In the data rows, the value 50 means zero.
Here are some numbered points:
99 57  0 39 35 56 39 75 59 53 50 46 48 57 53 47 43 49 35 42 54 44 37 49 59 30 48 50 41 49 46 47 44 47 38 45 0
99 93 46 81  6  0 79 52 39 36 45 44 36 41 35 41 44 45 44 36 43 43 40 42 38 37 41 45 38 40 42 40 44 38 41 40 1
 8 34 17 18 21 51 99 48 59 64 53 73 59 38 40 61 68 58 91 55 40 69 62 63 46 81 51 57 70 55 66 49 68 58 76 65 2
77 57 19 39 78  0 44 99 48 51 43 63 55 27 23 55 59 49 84 42 33 62 47 53 35 77 43 44 60 50 58 35 61 54 60 57 3
18 99 66 38 99 53 36 94 33 38 47 42 23 55 54 35 31 42 10 38 55 29 35 26 44 21 48 42 30 43 32 46 33 41 21 27 4
42  4 49 92 79  0 41 77 52 58 48 58 55 42 42 59 56 52 68 50 43 56 55 54 45 61 51 51 53 49 59 45 57 52 58 51 5
78 77  0 99 53 54 92  0 41 46 42 54 46 26 21 47 48 43 72 38 33 57 43 41 28 56 37 47 54 42 53 33 54 46 51 51 6
28 97 64 46 62 66 25 90 41 42 52 25 38 70 67 41 22 44  0 43 67 29 40 42 63 19 47 48 27 49 29 62 26 44 21 34 7
36 16 60 99 99 97 37 25 27 36 36 47 36 19 13 40 39 37 64 23 27 53 32 42 21 42 31 41 43 36 49 20 50 38 35 34 8
99 43 25 51  0 70 22 29 57 58 58 49 60 71 72 54 53 55 42 65 64 48 61 57 68 50 62 54 52 57 52 66 54 59 57 61 9
54 54  0 13 99 49 38 19 58 54 60 41 66 78 81 51 53 49 27 62 71 39 60 59 80 40 65 56 44 59 47 74 45 53 49 67 10
95 52 34 43  0 91  5 60 54 51 55 47 54 53 56 50 53 55 50 54 53 50 55 57 53 56 57 51 51 53 53 54 52 56 58 51 11
99 84 59 84  0 65 46 61 36 43 45 37 39 41 38 43 39 45 39 31 42 43 35 40 34 39 43 43 40 42 43 43 42 44 31 38 12
 0 43 69  8 83 98 79 40 51 50 49 44 52 51 62 47 40 48 32 47 58 43 50 50 58 46 55 51 44 52 42 57 44 43 40 47 13
60 99 79 82 23 14 54 67 39 34 37 34 33 38 31 36 31 33 35 34 41 41 34 37 27 31 34 41 34 39 41 32 40 34 23 38 14
29 31 33  4 75 89 69 35 62 55 60 42 64 78 89 47 42 54 13 67 69 35 53 45 78 35 61 57 44 60 42 75 40 55 45 53 15
45  3 46 85 74  0 42 66 56 62 46 62 61 52 47 55 60 55 61 59 51 55 57 56 52 65 49 58 58 55 56 55 58 55 58 58 16
26 99 35 16  0 45 39  6 65 64 54 83 72 33 45 69 81 70 99 62 39 78 67 68 50 95 56 60 83 56 77 44 76 66 88 77 17
15 37 43 89 20 99 87  0 55 54 52 42 54 51 53 55 53 51 44 53 58 48 52 53 62 55 52 53 39 54 49 55 48 49 50 43 18
47 60 56 18 53 65 92 45 53 46 56 18 39 92 93 35 24 47  0 57 78 28 50 41 64 18 58 49 26 56 30 80 24 43 27 37 19
15 52 63 30 38 75  0 58 62 58 59 52 59 71 73 63 53 58 42 66 62 53 64 55 68 57 61 57 53 59 52 68 49 57 53 63 20
72 99 30 54  4 15 99 18 47 49 47 47 45 50 50 48 47 47 45 46 51 47 48 47 50 44 49 52 48 49 47 47 49 45 40 41 21
 0 92 48 99 54 90 15 72 41 43 47 41 42 52 49 43 32 44 33 39 51 39 36 38 43 31 45 46 34 45 41 41 42 43 33 39 22
48 83 14 43 91 65  0 33 53 53 58 49 51 70 82 63 53 57 46 64 61 46 52 57 74 55 56 56 51 59 47 61 48 53 59 61 23
 0 87  0 87 91 10 50 18 60 58 54 66 56 46 50 55 68 57 79 57 48 64 63 58 57 75 55 58 63 55 63 49 61 59 65 59 24
46 40 57 90 44  0 48 95 49 47 44 67 54 24 17 56 63 48 87 39 32 66 50 55 28 74 40 48 63 47 63 30 66 53 66 60 25
21 99 57 45 99 44 11 99 32 36 35 43 32 21 20 38 39 40 58 28 32 48 36 35 19 40 31 40 40 36 44 22 44 39 36 35 26
99 37  0 26 52 90  0  7 77 61 57 56 63 54 56 66 72 63 78 71 49 63 62 61 59 80 58 60 57 58 66 57 66 64 73 68 27
99 38 31 43  0 99 38 83 43 45 38 64 49 16 11 55 60 50 90 39 25 66 45 50 23 69 38 46 62 42 60 22 63 49 57 45 28
56 30 43 81 41  0 35 99 51 56 45 71 57 25 25 60 75 50 94 46 32 70 54 58 36 74 46 51 66 47 64 33 67 53 69 63 29
28  0 89 55 72 39 55 40 60 56 52 52 55 64 62 50 47 53 47 58 57 49 56 56 62 53 55 52 45 54 49 62 48 50 51 43 30
93 96 64 72 68  0 80  0 40 46 46 53 48 38 34 50 48 46 61 46 43 47 50 45 41 52 45 48 50 44 56 34 50 47 52 51 31
99  8 19 50 99 15 99 37 39 43 41 51 41 32 30 39 43 44 53 40 37 53 40 47 35 40 39 44 46 42 51 35 54 42 45 41 32
New points follow, each followed by the numbers of its two nearest points above, looking only along the 3 directions in which the numbered points spread most, nearest first.
99  9 35 38 99 10 67  0 55 62 53 54 58 48 48 56 59 53 63 49 48 55 57 55 54 61 51 53 64 62 58 53 58 53 66 58 2 24
18 94 45 50 91 52  0 59 50 57 55 39 30 75 84 46 40 48 34 56 64 35 49 47 65 32 54 60 40 58 35 68 39 54 39 45 13 22
49 43 19 12 58 99 65 93 46 49 50 33 43 59 61 42 44 44 23 50 58 39 49 41 54 22 51 47 39 46 42 58 39 44 58 42 13 18
18 67  2 48  0 43 99 16 61 60 55 70 68 44 49 62 72 61 86 67 46 66 65 64 54 80 61 58 79 55 67 52 66 67 77 66 17 2
22 88 49 26 99 41 67 64 43 37 52 25 35 79 69 35 31 43  0 48 62 22 44 41 62 11 60 43 28 52 40 66 26 39 29 35 7 4
33  3 93 58 92 72 43 48 44 43 49 37 45 62 62 45 20 49 23 50 68 36 46 48 53 23 55 47 37 50 41 54 42 43 33 41 13 22
58 79 22 35 70 63  4 63 54 55 61 31 51 96 94 49 34 53  2 68 76 26 64 51 77 22 61 53 32 45 36 81 29 52 34 40 19 15
28 11 91 48 73 75 56 38 52 49 57 39 47 74 76 41 43 50  7 48 67 34 49 41 70 26 54 53 36 51 40 65 35 45 36 42 13 15
99  0 23 22 55 79  6 36 48 58 43 73 62 16 20 59 71 54 99 46 27 75 55 57 34 84 43 51 73 46 67 31 73 56 71 65 2 17
99 37  0 30 93  0 56 54 49 50 43 74 58 15  8 58 72 51 99 48 23 75 53 56 37 87 41 51 71 42 69 24 73 56 73 62 29 3
93 34  1 16 57 71 99 74 46 44 49 34 37 55 47 43 39 44 37 46 54 44 30 48 46 39 46 45 40 46 47 46 42 47 37 40 0 18
50 35 21 99  0 54 26 51 69 58 54 59 59 48 56 59 66 55 61 50 52 59 63 59 50 65 57 52 63 56 66 55 60 57 68 62 2 11
62 57 99 92 48 22 34 32 53 44 55 22 38 66 68 36 33 45  9 47 63 33 41 43 57 23 51 49 32 49 37 56 31 42 33 33 22 7
40 76 43 34 55 86  0 84 49 45 53 47 67 60 65 48 51 46 31 49 60 42 50 50 53 39 55 49 45 53 44 58 44 54 45 54 13 23
48 76 90  0 61 39 38 68 47 46 53 49 46 57 62 44 44 50 31 49 55 42 48 56 57 47 58 50 45 54 47 63 45 50 45 49 13 22
51 71 99 32 31 18 32 27 56 67 58 44 55 84 80 52 46 58 27 63 67 34 62 44 73 32 60 53 41 58 41 73 40 58 49 44 18 23
37 77 75  0  0  6 62 23 69 62 51 83 73 28 28 68 85 62 99 59 35 78 68 68 48 99 53 59 83 52 73 41 78 66 87 76 17 2
55 88 28 31 27 45 99 66 47 38 55 30 43 71 70 39 33 45 12 55 67 29 45 43 53 29 54 49 35 48 34 65 33 42 29 41 0 19
52 24 80 65  0 97  0 57 49 53 46 70 55 22 21 59 67 52 97 45 32 71 56 58 35 81 45 52 72 46 68 35 70 54 76 70 2 28
22 73 95 37 52 61 99 29 34 38 49 32 43 65 70 35 45 42  4 43 64 30 41 42 51 14 51 45 32 51 30 54 30 42 24 37 7 19
42 45  0 99 20  4 52 48 62 63 54 65 62 50 54 60 67 59 72 62 49 61 57 61 61 68 58 56 64 55 62 60 61 62 70 66 2 24
81 38 99 72  8 26 30 83 49 44 41 50 41 33 29 46 50 46 59 47 39 53 40 46 35 46 44 46 47 43 50 35 48 49 48 50 31 32
81 20 99 99 46 64 30 39 35 42 41 39 38 44 40 39 32 39 33 32 44 41 22 34 41 31 36 41 35 41 41 38 42 42 36 35 14 22
32 99 30 74 83 78  0 67 39 46 48 54 41 36 37 45 55 47 60 49 36 52 44 50 40 56 42 48 52 47 53 41 53 50 55 44 32 8
37 99 68 42 22 38 48 88 44 42 45 34 46 55 53 44 36 41 29 40 51 37 34 41 50 31 49 43 36 47 38 48 44 44 25 36 22 14
65 27 44 99 24 38  9 99 40 43 40 64 48 15 12 54 61 47 92 42 27 67 44 51 24 66 38 49 59 40 61 21 64 50 54 54 25 3
71 71 62 67  7 33 24 15 63 62 63 45 47 85 91 51 41 60 14 70 75 40 55 55 86 45 64 56 39 55 37 74 42 49 35 50 18 0
37 80 17 12 99 41 30 43 51 51 53 44 57 67 66 43 41 51 29 53 61 39 47 51 60 39 56 50 45 45 44 64 41 53 42 50 13 23
77 53 99  0 49 18 60 98 37 40 34 55 46 21 17 48 51 43 76 35 30 58 41 44 27 55 38 44 52 41 54 29 54 44 51 45 32 31
